(in the rows, 128 means zero)
A: 4 groups of rows, each row roughly a mix of its group's hidden directions; some rows fit no group
A (183 x 13)
[[125 123 106 148  99  74 137  99 110 155 138 159 160]
 [103 119 132  68 118  99 156 129 145 136 164 111 155]
 [114 148 126  98 124 120 182 150 164 106 137 111 168]
 [155 149 117  90 126 159 140 165 152 111 147  84 108]
 [132 114 135 103 109  90 162  90 149 104  84 105 125]
 [170  86 110 147 144 184 160 126 128 120 123 125 137]
 [187  97 137 144 110 131 123 149  84 129 113 137  97]
 [ 77 159 146 150 127 106 158 109 142 149  93 109 107]
 [103 155 114 144 125 121 102  92 161 130 113  71 110]
 [129 143 148 114 108 175  94 144  78 139 148 159 122]
 [146 107 133 153 128 157  82 150  79 109 133 131 160]
 [148 167 133  95 148 133 137 107 148 102 151  88 167]
 [165 156  65 131 116 116 134 128 160 144 135 110 102]
 [159 113 134 112 143 175  89  96 107 109 164 141 132]
 [135 177 144 118 118 121 112 134 157 111  75 167 131]
 [111 124 118 154 132  88  89 151 139  71 129 122 152]
 [173 109 133 126  97 165 175 130 109 134 100 146 113]
 [125 143 124 115 163 117 111  93 140 167 173 148 165]
 [116 149 129  97 134 102 125 112 109 135 114  66  86]
 [ 97 132 136 159 120 152 163 100 189 131 118 134 145]
 [155 138 171 113 112  99 132 182 101 132 150 106 136]
 [128 119 145 150 112  75 135  83 103 122  84 137 120]
 [159 110 134 109 132 119 142 181 108 151  95 110  88]
 [110 161 147 135 158 108 131 149  78 124  95  95 151]
 [174 153 166 117 136 101 149 114 145 121 152 116 172]
 [154 172 112 104 130 133 153  99  96 164 132 129  89]
 [133 122  91 130 138 128  94 110 177 123  86  88 128]
 [103  84  97 128 132  93 161 145 122 110 148 171 124]
 [107 155 131  78  87 110 116 106 110 122  94 146 105]
 [112  61 141 168 122 155 128 144 113 114 138 118 104]
 [159 129  95 120 152 122 141 134 121 124 186 164  95]
 [148  76 117 110 143 148 134 134  87 129 151  84 112]
 [111 144 128 127 139 107 159  72 165 142  96 119  98]
 [152 110 167 147 112 103 132  83 135 158 158 149 156]
 [114 133 125 128 107  74 165 120 130  95  78 117 123]
 [138 100 126 139 173 126 142 127  84 129 172 168 124]
 [156 126 125 138 139 124 146 122  74 129 184 159 109]
 [119 165  92 140 132  88 113 134 118 154 130 121  72]
 [132 141 139 154  88 148 142 145 144 132 139 129  58]
 [148 145 112  95 140 139 134 112 100 187 121 127  86]
 [119 136 158 147 189  91 134  99 151 125 122 151 144]
 [165 100 140 168 116 176 128 117 144 113 116  89 143]
 [122 150 134 145 162 159 146 114 145 194 113 117 110]
 [156 176 140 130 148 162 143  86 128 165 126 128 102]
 [114 130 179 129  84 143  86 107 134 127 104 100 116]
 [145  82 153 153 169 167 111 118 115 103 105 115 129]
 [121 125 127 130  96  69 120 141  96 132  85 102 147]
 [ 88 173 125  91  99  97 134 124 126 102 106 145 149]
 [103 146 100  99 119 129 131  84 134  95 154 107 172]
 [125 156 150 154  81  92 134 128 163 129  95  97 133]
 [110 105 120 106  94  95 125  90 157 123  95 142  89]
 [155 123  98 131  91 168 100 126 178 115 117 131 150]
 [112 116 157  67 118 158 114 174 126 135 144 134 140]
 [137 115 129  86 167 155 141 119 102 171 167 142 128]
 [107 163 127 138 105 151 142 163 142 139 144 125  65]
 [108 164 148 172 158 170 135  88 137 116 119 138 127]
 [130 151 132 141 120  99 137 172 137 180 111 153  91]
 [155 138 133 160  88 112  89  98 113 120 153 167 118]
 [ 85 117  86 158 180 124 141 133 127 130 146 157 127]
 [127 135 135 110 114 113 104 146 133 181  92  75 138]
 [173 175 123 110 137  91 108 128 138 144 114 150 164]
 [ 58 120 157 105 165 137 133 117 103 122 137 136 136]
 [164 142 126 161 114  69 152 153 128 122 133 104 104]
 [136 139 152 109  89 142 123 132  89 125 176 172 123]
 [129 128 130 127  93 132 153 151 122  76  80  97 109]
 [151 114 139 142  95  73  95 160 147 150 126 110 109]
 [101 170 124 123 113 159 100 138  98 140 129 160  82]
 [146  87 165 139 115 156 145 124 147  87  93 156 120]
 [ 96  83 157 140  99 137 146 157 149  89 147 107 126]
 [113 138 128 179  91 149 103 157 105 123 122 159  98]
 [150 111 137 179 107 138 138 177 127 153 149 140  96]
 [182 125  99 147 116 146 134 131 155 139 114  75 110]
 [176 116 157  97 175 137 119  97 117 121 120 158 120]
 [137 104 153 157  81 126 120  96 152 103 128 136 173]
 [124 115 129 158 108 151 107 113 162  95 103 151 179]
 [128  74 108  73 120 141 104 161 122 129 127 135 107]
 [130 161 102 169 105 168 118 110 126  84 100 122 125]
 [121 139  91 107 121  99  98 157 111 130 170  98 162]
 [109 116 117 133 158 129 160  82  83  96 119 158 134]
 [112 156 130 119 159  91 173 126  91 136  89 122 111]
 [149 159 128 146 126 139  82 132 132 128  89 183 116]
 [118 115 107  84 153 161 121 187 100 131 137 131 128]
 [141  99 149 128 152 104 164 126 144 117 157 181 100]
 [115  71 103 163 157 139 126 134  96 148 128  97 116]
 [133 111 144 142 125 191  93 138 113 149 162 153 143]
 [116 135 148 135 180  80 138 121 158 162 138 127 157]
 [ 99 122 144 154 143 145  79 135 170 114 127 166 151]
 [ 98 146 105 120 117 149  90 104 161  89 134 113 167]
 [155 145 124  65 128 142 151 102 107 103 129  92 128]
 [128 154  83 105 121 130 151  86  98 126 155  90 133]
 [167 137 156 176 129 124 155 157 122 155 140 119  89]
 [119 125 139 113 144  88 124 153 153 189 154 155 140]
 [131 120 108 148 106 135 151 160 119  94 141  63 117]
 [139  92 164 120 128 114 171 118 147 102 149 169 151]
 [131 138 142 110 153 102  91 155 135 183 137  88 120]
 [ 99 143 155 141 142  87 155 114 114 143  87  94 100]
 [141 140 150 117 171  92  86 130 141 131 137 104 174]
 [172 144 152 157  90 129 152 169 124 136 162 128 141]
 [127 109 146 120 143 187 178 165 127 141 119 120 139]
 [120 175  94 158 168  91 120 140 143 131 157 115 131]
 [113 127 152  69 139 120 142 157 107 116  99  87 138]
 [110 107  80 137 129 145 167 160 137 161 167 135 131]
 [103  85 114 110 172 115 144 117 102 132 118 176 112]
 [ 78 120  97  93 153 168 131 129 159 123 102 129 118]
 [142 148 110 101 145 182 101 139 120  97 105 104  97]
 [113  76 126 158 146  91 138 123 115 175 139 135 150]
 [142 129 124 129  89 113  75 135 156 113 116 171 159]
 [150  65 131 109 108  93 148 116 163 136 117 120 109]
 [128 126 163 164 141 143 169 114 111 178 115 148 105]
 [145 108 170 141 133 137 134 106 148 110  63 145 110]
 [131 102 147 170 114  97 155 105 169 147 146 145 159]
 [138 131  76  95 119 151 132 122 124 112 151 186 138]
 [130 153 150 180 125 104 157 114 152 144 160 140 166]
 [137 148 146  82 117 162 141 123 116 111  93 137  77]
 [154 137 120 137  79 144 108 140 143  97 101  90 163]
 [166 108 181 127 109 152 141 101 112 166 148 141 123]
 [158 121 180  94 119 161 137 105 123 110 150 135 164]
 [126 163 124 124 124  64  92 153 142 115 139 110 154]
 [115 147 124 147  89 146 136 146 185 162 123 163 129]
 [133 129 135 134 135 217 133 119 127 140 128 117 147]
 [159 146 128 149  96 135 166 117 101  89 105  95 107]
 [ 83 103  90  88 150 133 124 128 130 136 155  88 144]
 [105 101  95 130 165 128 118 112  98 114  77 157 116]
 [143 113 142 138 176 111 135 105 136 150 163 105 178]
 [125 142 134  86 162 147 123  93 132 106  71 128 141]
 [137 115 124 131 172 118 156 170 149 147 114  75 133]
 [ 77 147 111 177 113 132 151 136 146 110 164 129 146]
 [143 131 138 158  81  75 141 139 148 111 153 135 155]
 [114 136 165  97 103 135 146  80 115 157 113 161 107]
 [ 91 162 101  88 129  88 122 101 108 105 118 150 127]
 [ 98  98 146 147 157 123 135 108 151 143 179 117 167]
 [121 151 102 114  82 119 124 133  94  98 180 131 111]
 [101 138 123  80 137  90 142  80 147 151 121 144 110]
 [115 135 118 169 126 149 154  92 158 116  87  90 136]
 [139  93 156 120 121 176 102 102 124 138 149 147 172]
 [112 158  99 140 148 132  83 155  80 122 120 135  96]
 [132 125 102 139 152  85 136 143 161 122  70 125 153]
 [ 91 160 118  92 142 133 127 104  99 119  80 131  97]
 [127 152 151 164  97 173 101 110 141 124 159 147 156]
 [136 101 116 153 123 141 122 185 108 140 110 112  77]
 [ 91 125 155  90 164 105 116 175 124 146 147 112 134]
 [118 100 157  78 126  78 138 114  99 122 136 154 137]
 [ 98 141 116 149 127 137 125 122 121  75 174 137 171]
 [ 80 132 116  74 146 154 118  96 122 128  96 144 122]
 [167 133 128 127 109  82 132 116 131 109  94 150  78]
 [121 112 163  79  99 129 117 140 109 140 156 100 168]
 [115 159 113  88 106 140  98 142  94  91 102 124  97]
 [121  95 131 111 120 160 101 111 155 112  65 122 145]
 [116 109 103 142 119  69 127 174 134 163 118 125 147]
 [118 119 126 139 128 142 153 138 130 162 130 149  51]
 [140  82 181 122 138 113 148 135 155 140  98 150 102]
 [135 136 139 175 138  82 151  94 155 164 144 136 124]
 [126  76 145  82 123 116 155 123 103 144 111 160 107]
 [126 145 149 162 155  85 148 109 171 149  92 132 128]
 [159 103 161 132 104 145 103 139 135  79  97 136  97]
 [107 141 143 113 146 111 151  87 152 140 176 120 171]
 [116 157 142 141 132  65 156 138  97 113 131 157 149]
 [131  78 120 103 153 104 118 100 105 137  95 139 168]
 [128 105 132  86 149 104 101 179 134 126 124 158 162]
 [159 142 141  91  86 137 122 127 108 115 105 172  94]
 [122 134  76 169 121 166 127 138 126 115 104 134  85]
 [151  92 139 114  84 124  94 121 149 136 175 152 141]
 [189 136  99 143 110 127 166 136 135 142 110  99 103]
 [111  87 116 158 155 112 148 123 108 181 155 112 123]
 [125 127 130 155 129 134 172 131 145  96  81 116 177]
 [141 101 149 118  99 178 124 166 124 127 161 143 163]
 [117  88 132 136 148 176 118 129 116 171 115 153  91]
 [138 102 114 164 114 122 120 161 104  86  81 107 117]
 [153 122 113 140  97 147  59 108 155 125 148 133 122]
 [108  80 111 123 145 132 138  92 180 139  97 123 110]
 [157 116 140 123 133 149 184 181 142 137 144 101 129]
 [118 106 131 163 129 135 155 172 131 135 157  78 100]
 [129  81 152 123 120 155 148 160 122  98 144  85 103]
 [101 142 153 146  78 175 144  95 136 112 111 138 141]
 [ 97 106 145  98 107 170 114 150 148  97 163 131 104]
 [ 86 119 142  89 127 185 161 130 127 148 119 133 110]
 [127  84 130 112 137 164 132 132 118  92 143 144 185]
 [127 141 129 154 134 141  83 143 101 131 174 154 172]
 [177 104  94  93 138 138 165 145 109 135 105 143 108]
 [144 104 124  80  97 128 169 122 107 130 164 147 156]
 [122 161  77 144 104 127 160 133 139 153 161 108 158]
 [143 117 143 150 110 103  81 124 119 113 143 187 151]
 [179 139 144 154 175 138  94 146 135 157 147 135 132]]

which group is each row in? (one row of each group first)
[ 87 150 100  81 161  82 126 140 131 128 121 135 130]	R
[127  83 154 131 105 155 112 134 117 144 153 170 169]	U
[174  95 151 112 148 137 116 159 164 160 114 106 140]	H
[ 96 153 109  75 161 126 116  93 145 144 121 139 156]	M

[ 92 142  72 126 157 117 100 133 132 173 141 124 137]	M
[156  76 156 134  89 134 112  83 134 120 105 126 125]	U
[ 87 134 151 128 188 104 100 127 124 138 158 124 151]	H
[155 139 142 112 102 159 112 114 172 141 184 124 129]	U
[114 139 164  94  85 178 134  98 127 121 117 148 138]	U
[ 72 110 153 112 157 118  97 141 153 130  95 132 153]	R
[151 112 128 103 154 128 156  98 123 111 143 155 190]	H
[129 179 136 103 115 152 110  91 139 107 109 174 122]	M
[145  92 115 134 174 153 106 119 107 113 181 122 134]	R
[161 147 112 112 119 104 135  71  93 151 140 153 147]	M
[136 122 126 139 136 150 125 143 112 168 121 135  52]	U
[117 169 157 123 108  95 137 152 171 148 122 169 128]	M
[121 140 179 164 142 153 122 133 160 142 119 121  79]	H
[139 178 144 119 132 150 129 116 131 185 158  95 128]	H
